arr =
[[-333  -77 -389  324 -220  407 -479 -673 -348 -223  216  109]
 [-264 -336 -295  -10 -167  166 -667 -255  146 -209  154  169]
 [-240 -153 -412  -76 -123  100 -292 -593 -507 -230   24  -82]
 [-254  -83 -437  197 -325  653 -503  -96 -309 -310  198  516]]
The last entry, reading row by row?
A: 516
The entry just left of the smallest entry?
A: -479
The entry just right of the largest entry -> -503
The entry directly above 146?
A: -348
The fifth entry, reading row by row -> -220
The entry in the bottom-left corner -> -254
The 1st entry on the diagonal from the top-right corner?
A: 109
The entry directly above 653?
A: 100
The third entry from the end, reading row by row?
A: -310
The largest entry in the last row: 653
The 3rd entry on the main diagonal?
A: -412
The third entry on the diagonal from the top-right corner is -230
The first entry in reading order is -333
The smallest entry in the last column -> -82
The entry just right of -209: 154
The 2nd smallest entry -> -667
The entry directly below -673: -255
The entry directly above -503?
A: -292
The third smallest entry is -593
The bottom entry of the column that holds the smallest entry -> -96
The largest entry in the first column?
A: -240

grid =
[[29, -10, -18, 1],
[13, -12, 30, -37],
[8, -10, 25, -37],
[-22, 6, 18, -11],
[-8, 1, 36, 24],
[7, 35, 17, 6],
[11, 0, -12, -20],
[-5, 10, 21, -37]]
The 1st entry, reading row by row -> 29
Find the entry directly below 29.
13
The entry directly below -11 -> 24
Find the fourth entry in reading order.
1
Find the entry just right of -8.
1
The 2nd entry in reading order: -10
The smallest entry in the first column: -22
Find the bottom-left entry.
-5
The bottom entry of the column that holds the largest entry: 21
The last entry, reading row by row is -37
The second largest entry: 35
Find the 3rd entry on the main diagonal.
25
Find the top entry of the column that holds the largest entry.
-18
Find the third largest entry.
30
The entry directly above 36 -> 18
Find the entry just right of 17.
6
The second entry on the main diagonal is -12
Find the entry directly below 0.
10
The largest entry -> 36

Read these off the row that follows.
1) Find the maximum.
2) Find the entry just left of the smallest entry.
3) Find the entry just right of -38.
[ -4 -38  -9  12 -16]
1) 12
2) -4
3) -9

B =
[[ -5.053  -4.539  -1.624 -21.568 -11.455   1.274  -7.148  -4.061  -3.495]
 [  5.431  -9.494  -1.684  11.758  -8.418  -6.153  -3.154  -2.636  -5.627]
 [  8.188  -4.087  -5.948  -6.245  -2.509  -3.470 -10.901  -3.103 -10.630]
 [ -0.948   3.157  -2.810   4.534  -6.321   3.679  -7.184  -7.427  -4.828]
 [ 17.138  -0.165  -5.655  -2.108  -9.323  -3.363   0.185  -4.703  -0.951]
 [ -7.173  -9.135  -5.645  -6.916  -3.342  -1.896  -7.278  -5.686  -9.049]
 [-22.517  -2.894  -3.103 -15.132  -4.111  -0.498  -2.986  -3.721  -4.693]
 [ -2.088 -10.515  -5.224   3.320  -7.292  -1.804  -1.356  -6.501
   -4.794]]
The entry just right of 1.274 -> -7.148
The smallest entry is -22.517
The entry just left of -4.087: 8.188
Find the entry just right of -9.494.
Answer: -1.684
Find the entry just right of -5.053.
Answer: -4.539
Find the entry just right of the largest entry.
Answer: -0.165
Find the entry just right of -3.154.
Answer: -2.636
Find the entry just left of 1.274.
Answer: -11.455
Find the entry just left of -4.794.
Answer: -6.501
Find the entry just left of 3.320.
Answer: -5.224
The entry just right of -0.948: 3.157
Find the entry just right of 3.320.
Answer: -7.292
Find the entry just right of -3.470.
Answer: -10.901
The maximum: 17.138
Find the entry just left of -2.108.
Answer: -5.655
The entry just right of -5.645 is -6.916
Find the entry just left of -10.901.
Answer: -3.470

[[-0.040  0.022  0.012 -0.081  0.079 -0.012  0.015  0.022 -0.049  0.113
  -0.022]
 [ 0.050  0.033  0.011 -0.201  0.060 -0.132 -0.161  0.041 -0.122 -0.033
  -0.120]
 [-0.144 -0.119 -0.118  0.073 -0.164 -0.064  0.000 -0.066 -0.031 -0.074
  -0.016]
 [-0.175 -0.097  0.033 -0.172  0.067  0.076  0.077 -0.177 -0.108 -0.025
  -0.095]
 [-0.075 -0.128 -0.027 -0.226  0.092  0.195 -0.109  0.052 -0.249  0.000
  -0.090]
 [-0.047  0.031 -0.153 -0.203 -0.038  0.160 -0.252  0.070 -0.103 -0.048
  -0.033]]
Find the first entry in reading order.
-0.040
The entry just right of the largest entry -> -0.109
Find the entry just left of -0.016.
-0.074
The entry just left of 0.092 -> -0.226
The entry just right of -0.025 is -0.095
The entry just left of -0.120 -> -0.033
The 2nd entry in reading order: 0.022
Find the entry just right of -0.064.
0.000
Find the entry just left of -0.097.
-0.175
The entry just left of the largest entry is 0.092
Find the second largest entry.
0.160
The entry just right of -0.177 -> -0.108
Find the second smallest entry.
-0.249
The entry just right of -0.249 is 0.000

Read these off the matrix that follows.
1) What is the top entry of the column that holds the smallest entry?
2) What is the bottom-left entry?
3) What is the smallest entry in the first row?
4) What is the third smallest entry?
5) What is the 3rd entry on the diagonal from the top-right corner?
6) What is the entry in the bottom-right corner?
7) What is the entry just right of the smallest entry?
8) What is the entry just left of 17?
[[14, 8, -6, 34, 17, 37, 22, 33, 5, 21, -20, 11, -19, 13],
[26, 31, -18, 28, -25, 12, 39, 35, 30, -21, 24, -7, -29, 32],
[22, 10, 29, -13, -34, 31, 14, -25, -12, -8, 0, -4, -31, 13],
[38, 0, 18, -24, 36, -32, -2, -1, 20, 4, 24, 36, -16, -8],
[37, 1, -36, -23, -13, 26, 33, -16, 28, 8, 15, -16, 4, 0],
[-24, 10, -37, -18, -7, 16, -39, 33, 8, 36, 33, -18, 26, 5],
[-16, 26, 35, -15, 12, 21, -1, -35, 8, 37, -16, -22, -21, 7],
[-20, -11, 32, 26, -12, 13, -1, 18, 13, -19, -34, -26, 14, -30]]
1) 22
2) -20
3) -20
4) -36
5) -4
6) -30
7) 33
8) 34
